In the data rows, 128 means zero.
A hidden rule labels the rows of this table. It goes by one to three of the table's principal directions, not those with the most spread.
137 & 123 & 146 & 098 & 115 & 136 & 133 & 149 & 125 & 119 & 126 & 129 & 102 & 125 & 127 & 133 & 122 & 136 & 153 & 121 & 154 & 114 & 132 & 110 & 118 & 133 & 144 & 127 & 145 & 112 & 138 & 108 \\ 1
185 & 130 & 154 & 156 & 175 & 158 & 092 & 128 & 062 & 133 & 154 & 141 & 153 & 104 & 112 & 163 & 173 & 120 & 115 & 156 & 135 & 079 & 162 & 162 & 130 & 108 & 084 & 132 & 098 & 159 & 138 & 124 \\ 1
159 & 131 & 180 & 155 & 159 & 160 & 146 & 139 & 101 & 077 & 168 & 135 & 110 & 141 & 109 & 165 & 156 & 134 & 121 & 160 & 161 & 152 & 162 & 150 & 105 & 141 & 104 & 116 & 149 & 168 & 178 & 114 \\ 3
113 & 117 & 089 & 141 & 135 & 097 & 152 & 099 & 141 & 135 & 099 & 117 & 168 & 108 & 134 & 116 & 117 & 112 & 098 & 108 & 115 & 165 & 145 & 130 & 149 & 122 & 113 & 135 & 125 & 130 & 090 & 156 \\ 2
122 & 129 & 086 & 150 & 130 & 102 & 089 & 104 & 110 & 198 & 130 & 131 & 179 & 088 & 135 & 103 & 130 & 115 & 093 & 150 & 068 & 089 & 112 & 174 & 140 & 098 & 108 & 155 & 075 & 140 & 092 & 150 \\ 3
112 & 136 & 131 & 109 & 111 & 156 & 154 & 139 & 138 & 119 & 105 & 086 & 111 & 163 & 117 & 135 & 115 & 125 & 132 & 146 & 147 & 146 & 125 & 114 & 105 & 154 & 156 & 115 & 150 & 106 & 141 & 117 \\ 2
088 & 146 & 104 & 083 & 064 & 085 & 092 & 143 & 153 & 205 & 129 & 134 & 143 & 105 & 142 & 064 & 093 & 133 & 142 & 146 & 083 & 071 & 065 & 145 & 126 & 112 & 165 & 160 & 095 & 101 & 101 & 119 \\ 3
124 & 107 & 109 & 103 & 129 & 148 & 125 & 133 & 128 & 143 & 112 & 102 & 107 & 122 & 146 & 135 & 115 & 128 & 128 & 135 & 110 & 113 & 122 & 131 & 115 & 134 & 137 & 127 & 143 & 123 & 129 & 120 \\ 1
118 & 135 & 103 & 106 & 115 & 122 & 105 & 134 & 138 & 151 & 123 & 118 & 142 & 121 & 147 & 118 & 120 & 122 & 122 & 137 & 101 & 101 & 110 & 140 & 136 & 123 & 135 & 132 & 118 & 130 & 113 & 127 \\ 1
144 & 145 & 159 & 131 & 126 & 140 & 146 & 136 & 111 & 117 & 121 & 110 & 132 & 150 & 103 & 135 & 132 & 122 & 136 & 136 & 169 & 147 & 153 & 116 & 120 & 137 & 129 & 132 & 143 & 111 & 134 & 124 \\ 2
118 & 139 & 121 & 098 & 106 & 149 & 127 & 149 & 144 & 110 & 112 & 110 & 107 & 157 & 133 & 137 & 118 & 128 & 152 & 122 & 153 & 115 & 113 & 102 & 123 & 143 & 163 & 109 & 143 & 105 & 133 & 113 \\ 1
128 & 152 & 116 & 126 & 110 & 109 & 055 & 136 & 114 & 198 & 145 & 157 & 167 & 112 & 130 & 096 & 142 & 120 & 131 & 133 & 089 & 057 & 095 & 145 & 141 & 098 & 122 & 148 & 080 & 130 & 096 & 133 \\ 2
112 & 127 & 122 & 122 & 126 & 129 & 134 & 129 & 151 & 117 & 117 & 127 & 125 & 145 & 132 & 130 & 129 & 126 & 122 & 109 & 120 & 152 & 125 & 108 & 131 & 139 & 129 & 112 & 141 & 133 & 123 & 133 \\ 3
137 & 120 & 128 & 125 & 135 & 133 & 084 & 136 & 114 & 151 & 148 & 157 & 133 & 113 & 137 & 123 & 144 & 128 & 139 & 121 & 114 & 082 & 114 & 134 & 131 & 112 & 117 & 129 & 115 & 142 & 120 & 125 \\ 1
090 & 130 & 109 & 096 & 068 & 043 & 163 & 120 & 186 & 148 & 116 & 148 & 094 & 080 & 144 & 087 & 077 & 164 & 122 & 116 & 071 & 144 & 093 & 122 & 138 & 122 & 164 & 155 & 096 & 096 & 129 & 121 \\ 1
092 & 112 & 076 & 160 & 125 & 058 & 167 & 080 & 166 & 140 & 116 & 138 & 151 & 080 & 142 & 103 & 103 & 134 & 071 & 122 & 061 & 183 & 122 & 157 & 149 & 117 & 114 & 144 & 094 & 144 & 108 & 161 \\ 1
109 & 145 & 094 & 141 & 092 & 042 & 124 & 100 & 157 & 175 & 123 & 150 & 144 & 086 & 140 & 083 & 099 & 142 & 109 & 115 & 064 & 132 & 103 & 139 & 161 & 099 & 134 & 167 & 072 & 105 & 099 & 150 \\ 1
132 & 097 & 042 & 114 & 151 & 106 & 067 & 103 & 105 & 223 & 096 & 123 & 197 & 044 & 164 & 122 & 136 & 100 & 071 & 122 & 031 & 057 & 131 & 169 & 156 & 088 & 087 & 149 & 075 & 155 & 053 & 155 \\ 3
154 & 099 & 142 & 111 & 159 & 184 & 154 & 138 & 112 & 082 & 094 & 100 & 097 & 157 & 125 & 172 & 136 & 119 & 157 & 089 & 194 & 149 & 170 & 075 & 121 & 150 & 130 & 101 & 188 & 107 & 132 & 121 \\ 3
109 & 150 & 132 & 119 & 095 & 101 & 108 & 138 & 153 & 144 & 145 & 144 & 125 & 144 & 137 & 092 & 113 & 136 & 151 & 123 & 119 & 120 & 093 & 124 & 136 & 122 & 148 & 141 & 125 & 114 & 125 & 127 \\ 1
128 & 133 & 167 & 129 & 119 & 130 & 173 & 138 & 137 & 076 & 136 & 131 & 104 & 155 & 111 & 128 & 118 & 137 & 155 & 122 & 190 & 172 & 141 & 106 & 117 & 146 & 145 & 122 & 163 & 114 & 154 & 117 \\ 3
118 & 135 & 117 & 079 & 111 & 160 & 117 & 154 & 142 & 122 & 102 & 098 & 121 & 157 & 139 & 137 & 121 & 118 & 150 & 121 & 148 & 106 & 116 & 101 & 125 & 145 & 157 & 108 & 152 & 108 & 120 & 112 \\ 3
153 & 112 & 147 & 144 & 163 & 167 & 171 & 122 & 109 & 069 & 105 & 108 & 117 & 156 & 109 & 167 & 140 & 118 & 140 & 103 & 199 & 172 & 176 & 092 & 126 & 146 & 121 & 106 & 168 & 116 & 136 & 132 \\ 3
110 & 153 & 111 & 129 & 116 & 124 & 136 & 127 & 155 & 107 & 121 & 105 & 136 & 158 & 137 & 129 & 120 & 122 & 118 & 137 & 125 & 153 & 118 & 129 & 137 & 139 & 142 & 118 & 131 & 128 & 130 & 134 \\ 1
147 & 134 & 169 & 199 & 163 & 114 & 125 & 102 & 103 & 118 & 182 & 169 & 141 & 123 & 107 & 123 & 156 & 140 & 112 & 154 & 116 & 145 & 132 & 168 & 132 & 112 & 086 & 142 & 096 & 164 & 157 & 143 \\ 1
154 & 107 & 132 & 146 & 173 & 169 & 112 & 127 & 099 & 104 & 142 & 130 & 133 & 134 & 136 & 155 & 152 & 116 & 133 & 126 & 152 & 117 & 148 & 138 & 127 & 126 & 102 & 113 & 149 & 156 & 133 & 131 \\ 2
124 & 120 & 123 & 075 & 115 & 172 & 104 & 163 & 135 & 126 & 110 & 112 & 096 & 155 & 144 & 141 & 124 & 124 & 166 & 108 & 151 & 091 & 113 & 091 & 115 & 143 & 158 & 105 & 165 & 109 & 126 & 106 \\ 1
147 & 137 & 168 & 134 & 135 & 123 & 154 & 135 & 125 & 091 & 138 & 142 & 117 & 131 & 109 & 146 & 141 & 136 & 128 & 121 & 154 & 161 & 159 & 115 & 127 & 136 & 116 & 123 & 140 & 137 & 149 & 120 \\ 2
120 & 102 & 066 & 139 & 144 & 098 & 119 & 091 & 121 & 180 & 110 & 119 & 166 & 062 & 149 & 121 & 120 & 120 & 072 & 145 & 049 & 109 & 127 & 176 & 142 & 104 & 102 & 148 & 081 & 148 & 095 & 151 \\ 1
127 & 149 & 140 & 130 & 112 & 103 & 095 & 134 & 133 & 154 & 150 & 157 & 133 & 123 & 127 & 108 & 136 & 136 & 132 & 127 & 098 & 104 & 106 & 132 & 138 & 114 & 124 & 140 & 100 & 131 & 126 & 128 \\ 3
127 & 092 & 154 & 121 & 139 & 147 & 134 & 137 & 108 & 147 & 154 & 135 & 105 & 104 & 125 & 123 & 127 & 138 & 127 & 158 & 118 & 120 & 127 & 158 & 088 & 132 & 116 & 138 & 150 & 154 & 153 & 111 \\ 3
121 & 101 & 122 & 112 & 142 & 156 & 153 & 132 & 139 & 093 & 112 & 115 & 105 & 139 & 136 & 150 & 125 & 127 & 133 & 112 & 148 & 149 & 138 & 108 & 118 & 147 & 134 & 103 & 164 & 133 & 137 & 122 \\ 1
174 & 159 & 144 & 157 & 150 & 106 & 088 & 121 & 099 & 130 & 150 & 162 & 159 & 108 & 122 & 143 & 165 & 128 & 116 & 122 & 113 & 098 & 149 & 140 & 165 & 100 & 091 & 138 & 078 & 145 & 121 & 137 \\ 1
144 & 156 & 127 & 144 & 125 & 105 & 059 & 128 & 098 & 206 & 142 & 156 & 176 & 102 & 113 & 111 & 159 & 118 & 104 & 136 & 073 & 072 & 121 & 148 & 141 & 096 & 097 & 151 & 068 & 141 & 096 & 140 \\ 2
130 & 148 & 167 & 147 & 128 & 140 & 148 & 136 & 136 & 080 & 156 & 130 & 104 & 168 & 117 & 135 & 132 & 140 & 141 & 146 & 158 & 162 & 127 & 129 & 118 & 145 & 135 & 118 & 146 & 136 & 170 & 119 \\ 2
119 & 131 & 139 & 124 & 127 & 127 & 133 & 128 & 141 & 115 & 135 & 132 & 122 & 140 & 132 & 120 & 125 & 135 & 138 & 130 & 127 & 132 & 112 & 125 & 132 & 133 & 132 & 124 & 128 & 127 & 139 & 125 \\ 1
121 & 160 & 119 & 215 & 100 & 005 & 104 & 082 & 140 & 175 & 192 & 216 & 151 & 071 & 124 & 062 & 117 & 158 & 107 & 130 & 059 & 131 & 092 & 181 & 166 & 071 & 112 & 188 & 033 & 134 & 121 & 163 \\ 1
130 & 148 & 157 & 150 & 128 & 127 & 133 & 131 & 131 & 099 & 156 & 142 & 127 & 154 & 118 & 124 & 136 & 134 & 140 & 138 & 151 & 144 & 123 & 132 & 129 & 132 & 128 & 125 & 130 & 135 & 150 & 126 \\ 2
156 & 131 & 160 & 143 & 151 & 125 & 132 & 127 & 111 & 111 & 154 & 139 & 122 & 112 & 123 & 148 & 146 & 139 & 109 & 150 & 113 & 136 & 151 & 152 & 128 & 125 & 099 & 133 & 119 & 158 & 156 & 122 \\ 1
095 & 145 & 131 & 121 & 094 & 099 & 140 & 134 & 174 & 115 & 139 & 143 & 108 & 146 & 133 & 106 & 111 & 144 & 134 & 122 & 112 & 154 & 096 & 117 & 128 & 138 & 152 & 123 & 129 & 124 & 142 & 124 \\ 3
126 & 118 & 096 & 098 & 126 & 152 & 117 & 137 & 135 & 122 & 102 & 104 & 116 & 140 & 153 & 139 & 116 & 119 & 149 & 107 & 143 & 107 & 123 & 106 & 134 & 133 & 149 & 115 & 151 & 109 & 113 & 125 \\ 1
130 & 149 & 110 & 188 & 152 & 144 & 127 & 094 & 107 & 131 & 113 & 101 & 179 & 165 & 106 & 129 & 143 & 102 & 111 & 140 & 146 & 147 & 135 & 136 & 143 & 123 & 114 & 126 & 104 & 118 & 107 & 162 \\ 3
181 & 106 & 176 & 165 & 180 & 158 & 153 & 127 & 083 & 074 & 145 & 151 & 110 & 121 & 099 & 179 & 166 & 130 & 127 & 112 & 184 & 158 & 195 & 117 & 117 & 131 & 090 & 114 & 153 & 154 & 155 & 125 \\ 3
141 & 138 & 210 & 113 & 109 & 139 & 158 & 163 & 134 & 074 & 170 & 152 & 052 & 153 & 109 & 137 & 125 & 166 & 172 & 142 & 174 & 146 & 126 & 111 & 097 & 150 & 153 & 122 & 159 & 121 & 200 & 087 \\ 1
172 & 127 & 129 & 136 & 181 & 174 & 099 & 130 & 090 & 108 & 113 & 120 & 160 & 138 & 123 & 180 & 177 & 102 & 114 & 107 & 147 & 111 & 174 & 113 & 146 & 127 & 087 & 100 & 131 & 153 & 111 & 136 \\ 3
134 & 129 & 135 & 123 & 124 & 118 & 134 & 135 & 125 & 133 & 125 & 135 & 128 & 113 & 118 & 135 & 134 & 128 & 115 & 121 & 124 & 138 & 148 & 123 & 122 & 128 & 119 & 130 & 131 & 135 & 125 & 125 \\ 2
144 & 135 & 122 & 125 & 133 & 128 & 104 & 127 & 107 & 162 & 115 & 122 & 151 & 113 & 122 & 132 & 141 & 118 & 114 & 129 & 108 & 102 & 139 & 130 & 136 & 116 & 113 & 137 & 106 & 125 & 107 & 132 \\ 2
195 & 110 & 156 & 171 & 199 & 162 & 092 & 123 & 056 & 117 & 157 & 164 & 156 & 099 & 111 & 175 & 190 & 115 & 114 & 125 & 147 & 093 & 182 & 148 & 135 & 106 & 063 & 121 & 112 & 176 & 130 & 133 \\ 2
113 & 146 & 122 & 138 & 122 & 125 & 155 & 118 & 145 & 108 & 118 & 101 & 139 & 151 & 123 & 128 & 118 & 124 & 114 & 145 & 132 & 163 & 127 & 133 & 131 & 141 & 137 & 123 & 128 & 123 & 134 & 135 \\ 3
136 & 173 & 151 & 144 & 086 & 051 & 107 & 136 & 158 & 128 & 155 & 193 & 108 & 128 & 123 & 102 & 128 & 153 & 151 & 077 & 119 & 142 & 118 & 092 & 162 & 106 & 138 & 148 & 103 & 108 & 125 & 134 \\ 1
112 & 122 & 124 & 154 & 134 & 093 & 121 & 109 & 142 & 138 & 162 & 163 & 142 & 102 & 139 & 102 & 128 & 139 & 109 & 140 & 082 & 133 & 104 & 165 & 137 & 114 & 108 & 140 & 101 & 161 & 133 & 140 \\ 1
144 & 134 & 127 & 184 & 138 & 054 & 114 & 087 & 104 & 178 & 157 & 180 & 172 & 055 & 114 & 099 & 139 & 139 & 087 & 142 & 067 & 115 & 131 & 178 & 155 & 083 & 084 & 173 & 044 & 146 & 111 & 154 \\ 3
152 & 117 & 182 & 133 & 141 & 156 & 165 & 144 & 107 & 084 & 140 & 134 & 090 & 138 & 098 & 157 & 140 & 139 & 143 & 130 & 184 & 156 & 164 & 111 & 099 & 146 & 126 & 117 & 162 & 130 & 166 & 108 \\ 3
131 & 117 & 117 & 088 & 126 & 189 & 105 & 157 & 116 & 127 & 114 & 092 & 108 & 159 & 145 & 144 & 122 & 115 & 164 & 134 & 164 & 085 & 118 & 115 & 108 & 142 & 156 & 111 & 168 & 111 & 129 & 108 \\ 1
099 & 126 & 069 & 141 & 103 & 057 & 070 & 106 & 140 & 222 & 153 & 164 & 168 & 063 & 161 & 069 & 110 & 129 & 098 & 141 & 027 & 078 & 078 & 188 & 146 & 084 & 117 & 173 & 067 & 149 & 087 & 151 \\ 1
076 & 146 & 111 & 137 & 054 & 017 & 174 & 108 & 185 & 164 & 142 & 156 & 103 & 076 & 125 & 069 & 072 & 168 & 099 & 147 & 056 & 171 & 088 & 156 & 123 & 117 & 162 & 173 & 079 & 109 & 140 & 131 \\ 3
127 & 146 & 140 & 157 & 149 & 137 & 149 & 112 & 137 & 089 & 128 & 115 & 145 & 164 & 119 & 139 & 141 & 123 & 113 & 135 & 136 & 172 & 136 & 127 & 141 & 141 & 114 & 113 & 127 & 139 & 140 & 141 \\ 3
153 & 111 & 090 & 132 & 180 & 172 & 137 & 109 & 102 & 104 & 081 & 077 & 167 & 131 & 137 & 176 & 146 & 094 & 100 & 121 & 145 & 136 & 175 & 125 & 147 & 134 & 101 & 105 & 139 & 138 & 101 & 146 \\ 1
131 & 141 & 130 & 123 & 120 & 115 & 107 & 136 & 133 & 135 & 144 & 141 & 128 & 122 & 136 & 125 & 132 & 133 & 125 & 133 & 108 & 113 & 119 & 139 & 133 & 121 & 126 & 133 & 118 & 140 & 132 & 124 \\ 1
119 & 132 & 156 & 113 & 109 & 143 & 145 & 150 & 142 & 097 & 141 & 129 & 091 & 159 & 122 & 126 & 117 & 139 & 161 & 130 & 168 & 140 & 117 & 110 & 107 & 146 & 156 & 118 & 161 & 116 & 157 & 108 \\ 3
190 & 096 & 168 & 146 & 185 & 161 & 083 & 131 & 049 & 161 & 145 & 170 & 146 & 083 & 102 & 157 & 184 & 121 & 127 & 114 & 135 & 069 & 171 & 130 & 123 & 102 & 068 & 133 & 110 & 155 & 118 & 125 \\ 2
102 & 138 & 135 & 123 & 093 & 102 & 133 & 135 & 154 & 132 & 148 & 148 & 110 & 129 & 128 & 099 & 109 & 144 & 142 & 136 & 122 & 130 & 095 & 132 & 119 & 129 & 153 & 135 & 122 & 121 & 142 & 119 \\ 1
127 & 098 & 051 & 169 & 166 & 084 & 098 & 076 & 130 & 155 & 118 & 160 & 185 & 069 & 165 & 117 & 135 & 113 & 089 & 086 & 067 & 115 & 127 & 151 & 182 & 088 & 086 & 137 & 081 & 155 & 069 & 176 \\ 2
135 & 086 & 082 & 111 & 161 & 183 & 107 & 125 & 097 & 154 & 094 & 088 & 147 & 120 & 147 & 149 & 132 & 098 & 123 & 126 & 132 & 092 & 142 & 133 & 118 & 128 & 119 & 117 & 152 & 132 & 096 & 134 \\ 3
143 & 141 & 166 & 145 & 128 & 116 & 117 & 137 & 112 & 141 & 161 & 156 & 123 & 116 & 108 & 129 & 148 & 139 & 115 & 145 & 110 & 129 & 138 & 145 & 115 & 122 & 107 & 139 & 115 & 152 & 148 & 121 \\ 2
090 & 126 & 143 & 107 & 102 & 156 & 162 & 145 & 169 & 092 & 114 & 109 & 082 & 193 & 123 & 120 & 106 & 136 & 166 & 112 & 169 & 169 & 102 & 080 & 105 & 164 & 173 & 101 & 180 & 098 & 150 & 116 \\ 3
115 & 159 & 161 & 138 & 105 & 119 & 133 & 140 & 148 & 102 & 159 & 142 & 113 & 167 & 119 & 110 & 123 & 141 & 152 & 140 & 150 & 147 & 105 & 125 & 124 & 137 & 148 & 127 & 135 & 123 & 156 & 120 \\ 1
097 & 136 & 118 & 139 & 086 & 069 & 150 & 117 & 166 & 137 & 132 & 151 & 112 & 121 & 128 & 088 & 096 & 145 & 136 & 106 & 119 & 163 & 106 & 116 & 134 & 122 & 154 & 148 & 122 & 102 & 122 & 138 \\ 3
107 & 163 & 117 & 145 & 111 & 099 & 150 & 116 & 161 & 113 & 126 & 112 & 142 & 147 & 126 & 122 & 119 & 129 & 098 & 145 & 103 & 174 & 122 & 139 & 140 & 136 & 133 & 127 & 112 & 133 & 134 & 140 \\ 3
140 & 147 & 154 & 125 & 097 & 070 & 131 & 131 & 129 & 154 & 146 & 162 & 112 & 084 & 114 & 112 & 121 & 154 & 120 & 133 & 096 & 123 & 131 & 136 & 130 & 111 & 127 & 160 & 091 & 120 & 139 & 119 \\ 3
Which label does each new row get?
133 & 119 & 153 & 113 & 140 & 170 & 169 & 143 & 126 & 077 & 132 & 095 & 095 & 147 & 125 & 161 & 125 & 134 & 127 & 164 & 158 & 153 & 145 & 139 & 098 & 157 & 136 & 109 & 165 & 143 & 174 & 104 \\: 1
111 & 162 & 134 & 095 & 076 & 147 & 117 & 163 & 136 & 147 & 108 & 100 & 119 & 178 & 110 & 113 & 114 & 117 & 164 & 127 & 172 & 116 & 112 & 091 & 107 & 144 & 177 & 125 & 153 & 081 & 118 & 113 \\: 2
145 & 128 & 156 & 127 & 133 & 165 & 130 & 148 & 106 & 104 & 143 & 123 & 104 & 148 & 117 & 148 & 136 & 130 & 151 & 143 & 173 & 119 & 138 & 126 & 105 & 138 & 138 & 119 & 152 & 127 & 155 & 110 \\: 1
122 & 112 & 142 & 120 & 116 & 124 & 148 & 126 & 129 & 134 & 140 & 124 & 086 & 115 & 133 & 114 & 101 & 152 & 144 & 155 & 119 & 121 & 107 & 144 & 109 & 130 & 148 & 146 & 127 & 111 & 159 & 113 \\: 1
135 & 123 & 126 & 105 & 131 & 179 & 131 & 143 & 111 & 124 & 098 & 084 & 120 & 159 & 124 & 147 & 126 & 112 & 148 & 131 & 170 & 117 & 140 & 106 & 112 & 144 & 146 & 115 & 160 & 102 & 124 & 118 \\: 3
146 & 125 & 115 & 091 & 133 & 167 & 084 & 151 & 105 & 161 & 095 & 109 & 139 & 136 & 129 & 148 & 147 & 105 & 139 & 102 & 136 & 081 & 142 & 094 & 128 & 127 & 126 & 116 & 141 & 114 & 093 & 123 \\: 2
115 & 114 & 142 & 104 & 119 & 161 & 150 & 143 & 144 & 095 & 117 & 113 & 083 & 166 & 131 & 131 & 111 & 136 & 169 & 114 & 171 & 139 & 114 & 092 & 111 & 152 & 162 & 110 & 171 & 100 & 148 & 112 \\: 2
154 & 132 & 132 & 142 & 148 & 114 & 099 & 120 & 103 & 145 & 146 & 152 & 152 & 094 & 130 & 132 & 149 & 129 & 113 & 137 & 101 & 094 & 135 & 154 & 146 & 105 & 098 & 141 & 089 & 149 & 122 & 133 \\: 1
128 & 126 & 119 & 084 & 122 & 170 & 116 & 154 & 120 & 140 & 107 & 087 & 121 & 141 & 136 & 145 & 125 & 116 & 133 & 147 & 134 & 099 & 129 & 125 & 107 & 143 & 144 & 117 & 152 & 123 & 127 & 109 \\: 3
148 & 106 & 116 & 110 & 152 & 164 & 148 & 132 & 105 & 118 & 081 & 092 & 140 & 125 & 119 & 166 & 139 & 103 & 116 & 105 & 164 & 143 & 182 & 101 & 122 & 140 & 116 & 112 & 164 & 123 & 104 & 130 \\: 2
160 & 131 & 186 & 083 & 124 & 205 & 116 & 182 & 107 & 091 & 108 & 121 & 074 & 198 & 103 & 164 & 149 & 124 & 208 & 077 & 235 & 107 & 149 & 034 & 107 & 155 & 159 & 093 & 196 & 079 & 140 & 095 \\: 2
103 & 162 & 152 & 124 & 089 & 084 & 147 & 137 & 165 & 124 & 149 & 139 & 122 & 140 & 121 & 101 & 113 & 143 & 120 & 143 & 109 & 168 & 113 & 135 & 125 & 136 & 139 & 140 & 128 & 134 & 146 & 123 \\: 2
124 & 130 & 142 & 148 & 121 & 110 & 107 & 123 & 126 & 152 & 160 & 159 & 116 & 122 & 127 & 104 & 128 & 144 & 138 & 137 & 105 & 111 & 100 & 143 & 125 & 114 & 127 & 145 & 107 & 129 & 139 & 129 \\: 1
128 & 121 & 117 & 133 & 117 & 085 & 157 & 114 & 136 & 140 & 122 & 132 & 116 & 083 & 127 & 127 & 112 & 142 & 097 & 132 & 092 & 152 & 144 & 142 & 127 & 121 & 124 & 148 & 109 & 128 & 131 & 131 \\: 3
124 & 156 & 144 & 128 & 107 & 119 & 113 & 140 & 136 & 132 & 147 & 135 & 124 & 147 & 124 & 115 & 127 & 134 & 139 & 141 & 126 & 120 & 110 & 131 & 127 & 127 & 140 & 134 & 120 & 124 & 139 & 121 \\: 3
133 & 109 & 133 & 139 & 144 & 117 & 174 & 114 & 130 & 099 & 120 & 127 & 123 & 109 & 122 & 143 & 125 & 131 & 107 & 121 & 136 & 175 & 162 & 129 & 126 & 135 & 113 & 127 & 143 & 140 & 135 & 133 \\: 3
157 & 116 & 167 & 126 & 165 & 172 & 153 & 140 & 117 & 055 & 127 & 129 & 103 & 155 & 118 & 175 & 153 & 129 & 146 & 106 & 186 & 153 & 166 & 094 & 126 & 149 & 116 & 094 & 167 & 138 & 156 & 115 \\: 1
116 & 151 & 142 & 145 & 106 & 082 & 112 & 124 & 132 & 175 & 161 & 153 & 144 & 101 & 117 & 097 & 130 & 140 & 096 & 165 & 065 & 123 & 108 & 171 & 122 & 113 & 113 & 156 & 083 & 151 & 135 & 130 \\: 2
141 & 115 & 138 & 120 & 144 & 157 & 158 & 132 & 118 & 095 & 109 & 107 & 117 & 138 & 120 & 154 & 130 & 123 & 133 & 121 & 168 & 148 & 157 & 110 & 119 & 144 & 129 & 113 & 158 & 122 & 135 & 121 \\: 3
149 & 099 & 104 & 130 & 188 & 179 & 114 & 119 & 097 & 123 & 094 & 104 & 176 & 128 & 131 & 169 & 166 & 090 & 098 & 107 & 135 & 128 & 174 & 120 & 137 & 132 & 081 & 099 & 149 & 162 & 092 & 146 \\: 3
098 & 126 & 087 & 082 & 099 & 133 & 121 & 138 & 153 & 148 & 100 & 095 & 129 & 132 & 154 & 112 & 098 & 121 & 138 & 135 & 115 & 101 & 094 & 126 & 127 & 135 & 164 & 126 & 133 & 105 & 110 & 120 \\: 1
128 & 135 & 143 & 160 & 152 & 152 & 141 & 123 & 134 & 078 & 136 & 124 & 134 & 180 & 122 & 141 & 144 & 117 & 134 & 113 & 167 & 177 & 142 & 112 & 134 & 143 & 117 & 106 & 162 & 142 & 137 & 142 \\: 3
142 & 142 & 138 & 167 & 147 & 111 & 107 & 114 & 116 & 124 & 153 & 161 & 160 & 125 & 121 & 122 & 151 & 124 & 124 & 121 & 127 & 124 & 131 & 140 & 152 & 110 & 101 & 132 & 101 & 146 & 120 & 144 \\: 1
136 & 155 & 146 & 096 & 098 & 157 & 105 & 166 & 116 & 144 & 113 & 105 & 122 & 169 & 112 & 130 & 130 & 114 & 164 & 120 & 175 & 105 & 133 & 091 & 113 & 138 & 156 & 125 & 157 & 093 & 117 & 112 \\: 2
150 & 138 & 180 & 134 & 148 & 162 & 138 & 143 & 102 & 097 & 143 & 127 & 135 & 155 & 099 & 147 & 154 & 122 & 138 & 141 & 178 & 139 & 155 & 123 & 115 & 141 & 112 & 116 & 149 & 141 & 149 & 117 \\: 2
118 & 153 & 133 & 128 & 099 & 080 & 112 & 130 & 145 & 157 & 156 & 153 & 124 & 104 & 133 & 104 & 120 & 147 & 112 & 152 & 071 & 115 & 100 & 157 & 132 & 115 & 130 & 150 & 088 & 139 & 140 & 123 \\: 3
169 & 145 & 155 & 121 & 158 & 169 & 100 & 145 & 102 & 099 & 116 & 126 & 143 & 164 & 119 & 163 & 166 & 111 & 152 & 096 & 176 & 111 & 159 & 086 & 151 & 131 & 109 & 105 & 143 & 123 & 118 & 127 \\: 3
155 & 130 & 181 & 119 & 126 & 146 & 133 & 154 & 105 & 117 & 139 & 145 & 095 & 131 & 099 & 149 & 146 & 139 & 147 & 122 & 163 & 126 & 154 & 103 & 105 & 136 & 126 & 124 & 145 & 123 & 152 & 106 \\: 2
167 & 078 & 080 & 154 & 210 & 165 & 117 & 091 & 085 & 127 & 095 & 106 & 167 & 093 & 149 & 176 & 157 & 099 & 089 & 106 & 111 & 120 & 180 & 140 & 153 & 113 & 070 & 116 & 127 & 159 & 092 & 158 \\: 2
135 & 119 & 110 & 137 & 154 & 159 & 114 & 126 & 103 & 137 & 114 & 113 & 169 & 131 & 121 & 145 & 151 & 098 & 108 & 126 & 142 & 122 & 153 & 133 & 125 & 128 & 105 & 115 & 138 & 149 & 101 & 140 \\: 2
130 & 121 & 107 & 119 & 143 & 135 & 122 & 125 & 120 & 138 & 110 & 115 & 163 & 114 & 132 & 137 & 138 & 109 & 105 & 127 & 118 & 121 & 144 & 136 & 135 & 126 & 110 & 122 & 125 & 145 & 103 & 135 \\: 2
110 & 157 & 117 & 130 & 095 & 073 & 120 & 118 & 152 & 147 & 139 & 148 & 145 & 111 & 134 & 091 & 110 & 140 & 126 & 137 & 097 & 115 & 093 & 144 & 152 & 111 & 142 & 149 & 080 & 114 & 120 & 133 \\: 1
110 & 148 & 159 & 110 & 100 & 147 & 178 & 150 & 151 & 080 & 114 & 101 & 102 & 184 & 105 & 133 & 113 & 129 & 152 & 127 & 193 & 182 & 136 & 090 & 105 & 164 & 164 & 109 & 177 & 102 & 152 & 112 \\: 2
138 & 137 & 107 & 160 & 144 & 130 & 069 & 113 & 100 & 177 & 136 & 142 & 174 & 126 & 128 & 113 & 149 & 110 & 125 & 127 & 108 & 081 & 114 & 145 & 147 & 100 & 107 & 140 & 089 & 132 & 094 & 150 \\: 3
114 & 129 & 089 & 159 & 132 & 080 & 121 & 092 & 130 & 163 & 129 & 140 & 185 & 088 & 135 & 097 & 122 & 118 & 091 & 136 & 084 & 128 & 119 & 168 & 154 & 103 & 105 & 151 & 081 & 143 & 094 & 158 \\: 3
